First come named turns, each shown by rows before and after it. For each pair of rows after them, which turns, in which order, take the first row to the second? The first pair is done for you.
tiv (before -> after):
[ 11 -12 -13   0  10 -18  29  -9  -7  -5  29   6 -12   4   5   3   3   8
 -31   1 -21 -14  -5]  ->  [-10  14  30   5  -5   5  -7 -11 -21   9  13 -20  20  12  19 -14  10 -13
 -17 -11  11   6  -9]
[ -3  -1 -20   6  -3 -15   0   1  -9  -1   8   7 -11   2  -1   3  -3  -5
 -10  -8   0 -13  -3]  ->  [-10  10  -4   6 -11  -9 -12   0 -15   2   4  -1  -1   6   5  -4   2 -11
  -8 -11   9  -9  -4]
[ 20   1 -11 -15  18  15   5  17  15  10 -18  26 -14 -11 -14  -1 -22  26
  25  32 -30 -25   8]  ->  [  7  25  34 -12 -12  14  -1  16  -4  -1 -14  31   4  10   6 -26   4  22
   0  33 -26 -32  -7]
[-17  20  20  -2 -21   1   9 -18 -11  -7  26 -23  -1  12  15  -5   1 -17
 -25  -2   6  10 -12]  ->  [-10   3 -10  -3   6  11   3 -17   3  10  16 -37  -8  -8  -2  15 -26 -21
   7  -9  15  26   2]
kibi (before -> after):
[ -5   1  13 -14  -4  -2 -12 -14  17  17   0   7 -19  -8   0   3  -5  14
   2  15 -14  -2 -12]  ->  [ -6  -7   1 -10   9  -5 -11 -20  11  25   7 -10 -19 -15   1  12 -10   3
  -3   6  -4   8  -6]
[ -1  -9 -21 -21  16  15  -8  -2 -10 -22  -3  -4  -7  -5  13   8  -7  18
   6  -3   7  10 -12]  ->  [ -8  -2  -6 -19   9  15 -13  -5 -18 -23   0 -11   2   0  21   3   0  12
  -3  -9  14  13 -15]
[-17 -12  24  -2 -13   4   0  16  34 -15 -18   2  13  -8 -13  16   0  26
  13  28   3  -5 -14]  ->  [-16 -28  -5   3  11  -2   6   7  30  -2  -7 -23  10 -23 -17  33 -12  11
  10  13  18  11  -3]
nenam (before -> after):
[ 4  0 -2  6  0  3 -3  2  3  1  2 -7  5 -1  4  4  1  6  8 -6  0 -2 -3]  ->  [ 4 -1 -5  5  2  0  0  2  1 -1  5 -8  3 -1  5  6  2  6  4 -6 -1 -2 -2]
[ -5 -16  22  -6  34  32 -24   1  12  39   3 -11   7  -3 -12 -11   4 -27
  15  -4   7  33   5]  ->  [  3 -32  -3  -3  47   8   4  -7   4  31  31 -13  -6  -6 -10  -1   9 -29
 -20 -10  -1  27   8]
[ -2 -18 -26   9  29   6  12 -10  -4  14  16 -38   0 -15   0  16 -10 -20
   4 -13  17  17  12]  ->  [  1 -12 -13  10   7 -14  33 -12 -17 -10  37 -14  -5   3  12   2  18 -11
 -39  -2  -5  -7   0]
[  8  -8  -4  -8  -6  -6  15  10  10  -8   2  24 -17   1 -12   6  -8  10
   4   6 -10 -16 -13]  ->  [  6  -3   4  -8 -10   2   7  13  13  -6  -7  25 -14   2 -12   3  -9  11
  16   8  -9 -14 -13]
fevi (before -> after):
[ 10  -4 -23  19 -20   9  14  -5  14  -1  -6  17 -29  -2  11   0   0  13
 -16 -10 -18  -2   1]  ->  [ 11  -5 -24  20 -18  16   9  -2  19   3 -13  17 -29  -4   8   1  -6  15
  -1  -9 -17   0   3]
[ -9  26  34 -10 -30  17 -12   5  -1 -11 -21  29   1  11  -3 -18  19  15
  10  14 -21 -15 -13]  ->  [-10  26  33  -9 -30   7  -5   1  -7 -15  -9  29   0  14   1 -20  26  13
  -6  13 -22 -19 -14]
[ -3   3   9   1  -4   8 -12  12  13   4 -21  13   8  -2 -13  -7 -13   4
  33   6   2   2  -2]  ->  [-10  11  24   4 -13   7 -15   8   4   3 -17   8  16   4  -5 -15  -4  -2
  22   4   7   2  -6]
[ 17  -3 -26  10  16  -4  25  22  24   3  31  -7 -35 -12 -37  14 -20  14
  -2  22   1   3   0]  ->  [ 14   3 -16   9  14  12   7  26  32  10  12 -10 -29 -15 -42  13 -29  14
  24  24   8  10   1]
boni (before -> after):
[-11  -8 -18   2  -1 -20  13   5   0   0  -1 -13  -4  -8  16  20  -6 -12
 -30 -19  12   4   3]  ->  [-12   2  -1  -3  -8   6 -12  16  17   9 -33  -6   2 -11   6  17 -19  -4
  15 -12  15  10   4]
[-12  15   3   4  15  -1 -23 -11  19   7 -19 -15  15  10  11  22  11  -2
  31  24  16 -14 -18]  ->  [ -2  -1 -23   5  23 -24   7 -15  17  -6   3  -1  -3   9   9  29  16   5
   1  29  -2 -28 -19]
[  2  -4 -14  -4   5   9  -4  13  22   0 -18  22  -8 -11 -15   0 -20  13
  23  10  -7   1   3]  ->  [ -7  -6 -15   7   9 -18  14  -6 -12  -3  22  -6   0  -5   7  -1   2 -15
 -36 -11  11   6   3]
Then:
Each pair is two turns apart.
[ -8  -6 -16   5  26   1  -1   0 -19  25   6 -27  -1 -18  10  22 -20 -16
   1 -21  24  23  20]  ->  [-11  20  31   2 -20 -11   7   5 -31  -6  12  13   4  14  29 -11  18   1
 -36   0  -3 -10  -2]
nenam, nenam
[ -9   6  23  -5  -8 -26 -11   7  -4  14  11   6  12  22  -5  -5  15 -16
  11 -11  -6  26 -11]  ->  [ -9   7  23  -6  -8 -25 -13   8  -4  15   7   5  12  22  -6  -4  12 -16
  15 -12  -5  27 -10]
fevi, nenam
[ -2  -6 -16   3  16  -8  19  -5  -3  -2  14 -22   3 -10   4  16 -11 -12
 -21  -2   2  18  -6]  ->  [ -7   5  -1   1  12  13  -4  -1   5   8  -8 -27  13 -11   1  12 -20 -12
  10   0  11  28  -6]
kibi, tiv
[ -9   2   3  14  -6 -21  19  -9 -25  -3  24  -8   6   3   7  -3  15 -13
 -44 -12  -2  -6  -1]  ->  [  6 -19 -35   8  17 -19  29  -3   0   2  13   4 -15 -13 -16  17 -11   4
 -15  -4 -16  -8   9]
fevi, fevi
[ -1  19   4  16   7   6  -8  -4  17  13  -9  -9   8  -3 -22  -5  -2  -9
  10  -4  24  14   0]  ->  [  5  10 -13  16  16   2   1  -4  23  13  -5  -5  -1  -8 -27   2  -8  -5
  10  -1  18  12   3]
nenam, boni
[  1  -4 -12   1  16 -10   1  -4  -7   7  20 -14   0 -11   0   5   9  -9
 -20 -22   5   5  10]  ->  [  3   3   1  -1   2 -15   6   0  -7  -6  21   5  -3  -2   4  -4  21   1
 -31 -13  -9 -10   2]
fevi, nenam
[-13   8  23  -5 -17  -2   1   3  -1  -8   1  -4  15   0  10 -12  10   5
  -6  -2  10  -5  -4]  ->  [ -3  -2   5 -10  -9   3   4  11  19  -7 -11  10   3  -8  -5  -3  -6  20
  17   7  -2  -9   1]
kibi, fevi
[  0   2  12  -5   1  10  -9   6   6   6 -12  -8   2 -12  -6  -4  -6  -3
  24   4  -4   9   0]  ->  [  4   2  14  -4  -8  -7  11   2  -1 -10   5   9  -6  -3   0 -10  11   5
  -7  11 -20  -8  -7]
boni, nenam
[-15   6  -1  -8   9 -21  15  -1 -20  12 -12   1  -4  20  12  -3 -14 -31
  -3   7  -7  27   6]  ->  [-10   0  -8  -9  10 -25  22  -1 -16   8  -8   9 -11  19  10  -1 -15 -26
  -6  10 -13  22   7]
boni, boni
[ -9  16   7  -2   4  -1  13  -3 -12 -11   9  -8  -2  10   8  -9   5  -2
 -17   5  -3  -8 -11]  ->  [ -5   7  -9  -4  19  14   2   1   5   3  -8 -13  -7  -3  -7   3 -17   0
  18   6   1   2  -2]
nenam, tiv
[ 19   1  -9  -3  -6   8 -29   8   5   2 -14  18   2  -4   5   0 -16  13
  39  21  22   2   0]  ->  [ 11   3  -2   7 -13 -18 -10  -7 -27  -9  25   1   8   7  27  -8  13  -6
 -23   7  30   0  -6]
tiv, boni
